128 stands for zero in the data rows.
Here are some points, each followed by its number:
[142  99 125 114 115 119 126 119 114 106 151 106 140 120  91 121] 0
[104  99 131 170 126 196 191 107 109 104 108 123 149 234 179 160] 1
[164 125 122 112 124 117 106 143 140 130 123 118 115 113  96 124] 2
[109 130 123  86 135 114 100 126 110 112 110 118 134  99 107  93] 3
[149 106 127 133 114 120 102 158 127 121 158 106 107  99 111 106] 4
[ 96 255 132 138 175 116 100 109 142 224  83 186 111 116 248 118] 5
[133 135 127 128 114 117 110 146 126 144 133 117 113 101 179 107] 6
[123 138 128 121 112 117 103 147 113 133 137 109 113  96 145 112] 7
[116 133 126 130 115 115 101 145 114 139 131 108 110 102 163 105] 8
[ 96 122 125  77 181 128 102 102 115 109  84 170 166 134 112  94] 9
[161 117 123 167 118 119 181 111 158 128 164 111 135 136  95 152] 10
[127 102 126 126 114 117 122 124 119 109 136 112 117 140  95 105] 11
[ 99 101 133 255 115 171 251 104 128 103 222 110 137 222 134 255] 12
[ 99 237 126 125 168 118 101 115 158 233  83 222 115 123 229  93] 13
[124 144 123  89 140 119 103 139 125 139  90 139 112  97  95  95] 14
[ 98 127 124 100 117 118 101 121 108 137  89 150 111 124 168  94] 15
[131 139 127  82 144 117 102 145 115 123 104 125 114  96  95  96] 16
[125 165 128 104 115 118 107 159 113 142 134 111 113  90 169 103] 17
[132 115 125 112 125 117 122 125 120 109 144 107 138 121  90 114] 18
[179 144 129  81 131 121 104 174 110 106 192 108 165  91  91 155] 19
[179 140 128  84 129 121 104 175 108 106 192 108 161  91  89 154] 20
[127 107 121 137 114 120 100 154 123 129 125 112 114 111 134  94] 21
[162 100 126 121 115 117 140 119 120 106 178 105 148 119  97 145] 22
[117 154 125  95 127 117 103 143 108 124 124 117 122  92 130 107] 23
[217 105 124 172 115 119 138 148 194 143 190 110 122 102 106 166] 24
[121 152 124  88 127 116 103 135 114 131 110 132 118  96 152 104] 25
[152 101 120 114 116 116 128 119 107 104 165 105 152 116  94 135] 26
[169 103 157  83 115 116 101 141 114 117 124 111 134  92  92  92] 27
[109 109 146 190 117 169 234 105 157 121 131 110 134 176  91 117] 28
[118 160 125 102 124 117 103 146 120 140 122 127 118  96 133 107] 29
[ 98 105 129 149 116 171 201 106 112 108 114 115 153 178  91 114] 30
[105 113 123 108 120 129 114 120 109 119  99 133 117 141 132  93] 31
Which three points above are nearest to each new point, looking only along the 5 directions in which the numbered points spread most? Their numbers follow each, nearest first.
[222 108 134 181 120 116 172 130 202 116 194 107 115 108  98 139] 24 10 22
[102 140 133 209 126 175 153 105 109 115 131 110 131 202 237 231] 1 12 30
[109 117 125  97 120 117 103 126 116 119 114 118 115 108 114  97] 3 16 31
[ 98 103 127 144 117 167 198 104 115 107 125 111 164 185  93 132] 30 28 1
[116 150 123 102 138 120 102 135 144 160  83 160 111 108 109  94] 14 29 16
[ 97 142 124  95 135 117 102 121 109 133  89 152 122 117 163  94] 15 25 31
[ 99 113 127  88 133 123 107 105 112 115  89 163 121 140 128  92] 31 15 3
[ 97 140 132  78 171 125 107 124 109 117  84 182 135 117 120  97] 9 14 3
[114  96 125 134 114 117 128 113 120 110 121 113 111 154  96  94] 11 31 18
[100 144 123  94 124 119 101 119 109 137  87 152 111 113 177  90] 15 25 29
[117 108 132 200 116 165 208 121 109 106 194 108 162 192 109 240] 12 1 10
[ 97 105 126  91 125 121 106 107 108 111  83 158 115 151 121  90] 31 3 15
[ 99 101 133 231 114 178 236 107 110 106 194 107 164 220 114 255] 12 1 28
[105 123 131 170 124 180 167 113 109 110 121 115 142 196 192 185] 1 30 28
[158 113 125 119 115 118 101 161 117 118 171 108 119  91  96 124] 4 2 26
[102 111 133 193 125 197 184 106 109 106 122 115 147 225 207 207] 1 12 30
[126 143 126 112 115 119 102 149 113 131 140 108 114  92 135 111] 7 23 8
[168 109 121 139 113 114 162 113 120 106 184 107 155 128  94 159] 22 26 10
[157 142 127 117 124 114 103 143 161 159 121 115 112  92 102 125] 2 4 29
[ 97 113 126 122 127 118 122 114 121 114  87 153 115 168 117  92] 31 15 11
[219 100 144  81 120 122 102 199 112 108 160 104 141  92  99  88] 27 4 20
[162 110 122 171 117 119 201 108 143 107 180 106 142 147  94 157] 10 22 28
[114 102 132 255 121 156 253 104 193 119 233 109 110 209 140 255] 12 28 10
[182 131 121 106 126 117 100 153 145 135 133 109 116  92  89 133] 2 4 27
[ 97 122 130  77 169 120 103 111 108 109  87 158 156 120 107  95] 9 3 14
